One turn moves every row onto another: examples first, then more rows asked:
Q_795: [ 23  10  13 -20  16  -7  14  -8 -24  26 -10   3  23   8 -32 -10  55  12
 -36  -7 -14  18  -4 -19 -26  20   0 -17]
Q_136: [ 13  15  23   7 -31  -3  16 -28 -12  -5   4 -20  39  20  12 -14  12 -24
 -13   8  17  18 -27 -31 -27   2  27  -2]
Q_265: [ -2  22   2   6  -6 -31   6   5   0 -23  14   1  -2  23   7  13   8  -6
 -18 -33  -1   8  19  -6 -40  23 -12  28]
Q_538: [ 20   6  10   9  23 -16  -9  11 -18 -11  23 -12  36   3  12 -19  -9 -14
   7 -10  16  24 -18 -22 -40 -10  10 -32]
Q_875: [ -4  17  -6 -23  24 -15 -21 -16  -8   5   6 -25  13  -2  -3  16 -13 -49
 -21 -10  34   2   5  25 -16 -11  -2 -19]
Q_933: [ -2  -1 -36 -14  -7 -33  30 -20  -9  18 -22   1  20  11 -23  10 -18   7
 -35 -19  29  27   5 -32 -18 -17   8 -19]
Q_415: [  2  16 -18 -26 -23   3   3 -18  -8  10  12 -27  37   5 -24 -31  -4 -11
   4   9   5  30 -24  23   6  11  17   8]
Q_664: [ 18  20 -24  11  16  -3  21  12   4  -1 -19 -14  21  11 -11  10  29  -5
 -22  -8 -37  46 -18 -14  -9  24  29  -8]
Q_567: [  0  17  27  20  16 -29  14   2 -35  21  -4  15  12  27 -17   9 -17   2
   4   8  23  31 -11 -18 -41  -3  23  -8]
Q_742: [ 21  27 -22 -24   8 -11   3 -27 -29   0 -37  -4  -7  27 -26  21 -14 -13
  -2   0  -6  26  20   9  -4  10 -25 -16]
Q_468: [  4  42 -38 -29  25 -23   2 -17  23  19 -12 -10   9  23   1  -9  19  -9
  -2  16  16   9  -3  33  -9  10 -11   1]
Q_314: [-13  -8  10 -26  13  21  16 -39 -17  28  11  -8   5 -22 -18   8   9 -12
   4  19   8  23 -10  -2 -25   6   9 -15]
Q_80: [ -3  23   6  17  -7 -26   3 -17 -33   0   5  -8 -15  31  -7  -4  -1  19
 -25  16  -6   9   1 -30 -48  28 -12 -14]
Q_585: [ -4  10 -17 -20 -18 -25   0  13  11  11  -8 -11  27   7  -6 -18   2  -9
 -49 -48   9  50   3   7 -22  -1  -1 -14]
Q_829: [-13  15  -5 -23  18 -11  -8  16  14  -3   1  -4  40   6  -3 -10  47  17
 -25 -21   6  21 -12 -18  -1 -14 -10 -18]
Q_502: [  9  14 -13  -8   0 -23  16  -5   5  34  -7   0   5 -12  22  -3 -17   0
 -37 -19  -8 -11 -16 -16   9 -13  17 -12]
Q_847: [-13  13 -14  -1  21   3  19   0 -39   4 -11   6  26  47  -4   9   8 -41
  -3  26 -18  33 -12  14  -6  26  -1  -5]
Q_637: [-29   7 -21  -1 -11 -27  -5 -34 -29  24  -3  12   6  -6  14   1 -10 -37
  -9  17  -1  -4 -26   6 -14  16 -12 -14]
Q_289: [ -7   5 -10  -2   0  22  15 -17 -14 -41   1  -8   8  11 -18 -11  30 -15
  11 -18  -5  21  -8  28 -15  11 -17  -7]
Q_854: [  5  62  -6 -16  11 -33  23  -6   2  -7 -22  11   7  41   7   1   6 -21
 -10 -18  16  -6 -10 -16 -39  31  10 -17]

Q_829 turns into Q_80
Q_795 turns into Q_265
Now find these:
Q_468 turns into Q_637
Q_854 turns into Q_502
Q_875 turns into Q_314

One turn moves every row onto another: examples first, then more rows asked:
Q_113: [ -5 -12 -20  30  -5  -8 -13  12  30   8  19 -12]
Q_445: [  2 -13  26   3  -5   6  -7   9  19  11  42   3]
Q_273: [ -4  24  -6  16  30  14  -8 -25  -2 -19 -10 -18]
Q_155: [ 24 -10  15   3  11 -32   3  17  16  -8  -5  -8]
Q_350: [ -7   0  -2  -4 -37   2   4  -4 -11  30   2  -2]
Q_777: [ -9  -2  -4  -7   4   4  -3 -21 -40  30   0 -10]
Q_301: [ -2  -3  -6  -4 -12  -5   6 -20  48   2   7   4]
Q_398: [ -3   4  -1  -8  16  -7  10 -46 -18   8  -9 -16]
Q_639: [ -9 -24  -7  21   8  16   6 -10  11 -31  20  -6]
Q_234: [ 22  18  -7   3  26 -10  -1  -4 -30  18  -7  15]
Q_9: [ 16  17  13  22  21  19  13 -11 -18 -10   9 -20]
Q_786: [-27  -2  -3  -1   3  12  -7 -24  -7   4 -29 -26]
Q_960: [  6  -8  10 -26  18   3  19   6   3  -9 -27 -15]
Q_75: [-10  -8   1  -4 -12  20   2   5 -38 -12   6   4]
Q_272: [-21 -23   0 -20  18  12 -13 -21  12  23 -17  10]
Q_860: [ -6  19 -27 -18  26  -2 -26   2 -11 -13   3 -14]
Q_964: [ 11 -13 -28  14   5 -31  -4  -2   5   4  31 -12]
Q_671: [ 23   5   5   0  28 -13  31   9 -15  -2   0   8]
Q_25: [ -1  -2  -5 -19  21 -23  -1  20 -28  24   4  -1]
Q_941: [ -1  11   4  -8   5  20   4  -4  27  43  -3 -16]
Q_830: [ -5  20   2  16  16   7  17  12  -3 -34   9   1]
Q_611: [ 12   0 -25  -5  21   7  -2  31   5  23  23   5]
Q_76: [  8 -12 -10  13  -4  -8 -43   0  20  22   3   6]
Q_7: [-14   5  -1  -3   3   0   3  10  41  31   9  15]
Q_755: [-11  -9  27  21   9   6 -13 -17   8 -10   5  31]
Q_87: [-19  30  10   1  11   3 -33 -16  15 -13  16  -5]
Q_427: [-27 -29  20  12   2  -8 -16  -8  21   9  19   9]

Q_755 turns into Q_964
Q_611 turns into Q_272
Now find these:
Q_427 turns into Q_113
Q_87 turns into Q_155
Q_75 turns into Q_860
Q_777 turns into Q_273
Q_301 turns into Q_445
Q_398 turns into Q_9
Q_830 turns into Q_25

